[[102 114]
 [108 147]
 [131 103]]
|
[[102 114]
 [108 147]]

[[125 105 119]
 [154 129  99]]
|
[[125 105]
 [154 129]]

[[118 125 111 126 145]
 [140 124 130 129 139]
 [130 116 115 152 117]
 [135 116 129 140 109]
 [129 117 120 155 123]]
|
[[118 125]
 [140 124]]

[[122 156 133]
 [122 156 131]
 [114 103 114]]
|
[[122 156]
 [122 156]]

[[108 127 139 106 141]
 [108 112 128 123 141]
 [119 127 137 119 128]]
|
[[108 127]
 [108 112]]

[[150 149 114]
 [127 136 154]]
|
[[150 149]
 [127 136]]

[[128 113]
 [128 113]
 [114 129]
 [128 102]
 [125 140]]
|
[[128 113]
 [128 113]]

[[142 142]
 [146 109]
 [124 138]
 [151 142]
 [146 109]]
|
[[142 142]
 [146 109]]

[[138 128 130 136]
 [140 130 130 135]
 [129 132 144 129]
 [138 131 122 152]
 [125 127 139 120]]
|
[[138 128]
 [140 130]]
---
[[106 117]
 [123 124]
 [119 129]
 [156 145]
 [137 119]]
|
[[156 145]
 [119 129]
 [123 124]
 [137 119]
 [106 117]]

[[135 132 119 149 124 129 141 134 132 145 131]
 [126 131 128 127 135 129 137 139 132 130 138]
 [124 123 123 114 141 122 131 126 127 115 130]
 [131 129 124 138 127 158 123 121 123 138 125]
 [126 122 119 113 114 127 117 127 123 121 125]
 [129 126 120 122 120 124 133 147 148 123 140]]
|
[[135 132 119 149 124 129 141 134 132 145 131]
 [126 131 128 127 135 129 137 139 132 130 138]
 [131 129 124 138 127 158 123 121 123 138 125]
 [129 126 120 122 120 124 133 147 148 123 140]
 [124 123 123 114 141 122 131 126 127 115 130]
 [126 122 119 113 114 127 117 127 123 121 125]]

[[142 125 111 115 116 113 140]
 [147 139 134 134 136 134 107]
 [135 148 118 117 114 118 108]
 [149 107 117 118 117 120 147]]
|
[[135 148 118 117 114 118 108]
 [147 139 134 134 136 134 107]
 [142 125 111 115 116 113 140]
 [149 107 117 118 117 120 147]]

[[124 142 115 126 149 138 136 138 105 138 118 144 123 122 121]
 [109 116 104 109 127 137 105 131 104 145 131 108 140 107 142]
 [144 124 149 113 111 142 132 106 108 104 133 140 145 129 127]
 [127 104 147 139 111 129 112 136 126 142 133 143 125 116 144]
 [130 148 106 130 109 111 129 131 121 136 110 138 138 106 111]]
|
[[130 148 106 130 109 111 129 131 121 136 110 138 138 106 111]
 [124 142 115 126 149 138 136 138 105 138 118 144 123 122 121]
 [144 124 149 113 111 142 132 106 108 104 133 140 145 129 127]
 [109 116 104 109 127 137 105 131 104 145 131 108 140 107 142]
 [127 104 147 139 111 129 112 136 126 142 133 143 125 116 144]]

[[128 129 135 124]
 [138 104 127 121]
 [118 124 126 136]
 [131 113 134 122]
 [132 155 148 132]]
|
[[132 155 148 132]
 [128 129 135 124]
 [118 124 126 136]
 [131 113 134 122]
 [138 104 127 121]]

[[123 132 130 140 113 132 137 133 134 153 112]
 [117 138 123 128 123 116 129 125 119 128 122]
 [130 125 126 134 130 129 129 120 129 141 113]
 [108 145 122 125 117 110 132 123 119 130 122]]
|
[[108 145 122 125 117 110 132 123 119 130 122]
 [117 138 123 128 123 116 129 125 119 128 122]
 [123 132 130 140 113 132 137 133 134 153 112]
 [130 125 126 134 130 129 129 120 129 141 113]]

[[137 156 138]
 [114 131 155]
 [140 140 125]
 [111 134 152]
 [136 157 138]
 [112 133 151]]
|
[[136 157 138]
 [137 156 138]
 [140 140 125]
 [111 134 152]
 [112 133 151]
 [114 131 155]]
---
[[129 131 142 124 143 133 112 129 134 125 121 131]
 [124 129 140 117 141 130 108 131 132 130 117 127]
 [127 125 122 128 122 114 139 119 122 119 133 129]
 [122 127 144 113 147 126 123 127 140 119 121 127]
 [127 129 134 121 134 127 122 125 132 143 119 127]
 [129 128 109 141 108 128 131 129 120 150 132 130]
 [124 127 143 108 146 132 125 131 138 103 121 129]
 [134 130 120 138 115 112 136 115 122 136 141 129]]
|
[[134 130 120 138 115 112 136 115 122 136 141 129]
 [124 127 143 108 146 132 125 131 138 103 121 129]
 [129 128 109 141 108 128 131 129 120 150 132 130]
 [127 129 134 121 134 127 122 125 132 143 119 127]
 [122 127 144 113 147 126 123 127 140 119 121 127]
 [127 125 122 128 122 114 139 119 122 119 133 129]
 [124 129 140 117 141 130 108 131 132 130 117 127]
 [129 131 142 124 143 133 112 129 134 125 121 131]]

[[130 145 138 123 138 129]
 [117 128 131 132 144 126]
 [126 133 113 117 118 134]
 [127 145 123 117 121 137]
 [134 114 136 134 120 123]
 [134 151 122 107 102 138]
 [123 152 126 117 128 133]]
|
[[123 152 126 117 128 133]
 [134 151 122 107 102 138]
 [134 114 136 134 120 123]
 [127 145 123 117 121 137]
 [126 133 113 117 118 134]
 [117 128 131 132 144 126]
 [130 145 138 123 138 129]]

[[129 135 123 135 137 117 135 132 135 122 128 121]
 [131 117 135 114 121 157 127 117 123 137 129 132]
 [133 127 126 127 139 137 133 123 137 130 127 127]
 [127 122 135 121 124 128 126 121 144 129 129 124]]
|
[[127 122 135 121 124 128 126 121 144 129 129 124]
 [133 127 126 127 139 137 133 123 137 130 127 127]
 [131 117 135 114 121 157 127 117 123 137 129 132]
 [129 135 123 135 137 117 135 132 135 122 128 121]]

[[109 113 111 123 110 122]
 [117 113 110 150 117 112]
 [111 115 113 124 112 122]]
|
[[111 115 113 124 112 122]
 [117 113 110 150 117 112]
 [109 113 111 123 110 122]]

[[124 124 127 122 122 128 126 129]
 [141 137 129 129 130 120 129 132]
 [105 121 127 126 126 129 133 131]
 [134 127 126 122 124 131 126 110]]
|
[[134 127 126 122 124 131 126 110]
 [105 121 127 126 126 129 133 131]
 [141 137 129 129 130 120 129 132]
 [124 124 127 122 122 128 126 129]]

[[124 133 121 128]
 [139 125 140 127]
 [134 121 134 118]
 [112 123 107 105]]
|
[[112 123 107 105]
 [134 121 134 118]
 [139 125 140 127]
 [124 133 121 128]]

[[125 136 128 126 129 125 130 127 110]
 [124 128 127 126 139 122 135 134 120]
 [132 116 128 127 139 122 129 134 150]
 [130 118 128 127 147 119 134 138 146]]
|
[[130 118 128 127 147 119 134 138 146]
 [132 116 128 127 139 122 129 134 150]
 [124 128 127 126 139 122 135 134 120]
 [125 136 128 126 129 125 130 127 110]]

[[101 113 156]
 [149 131 103]
 [149 130 112]]
|
[[149 130 112]
 [149 131 103]
 [101 113 156]]
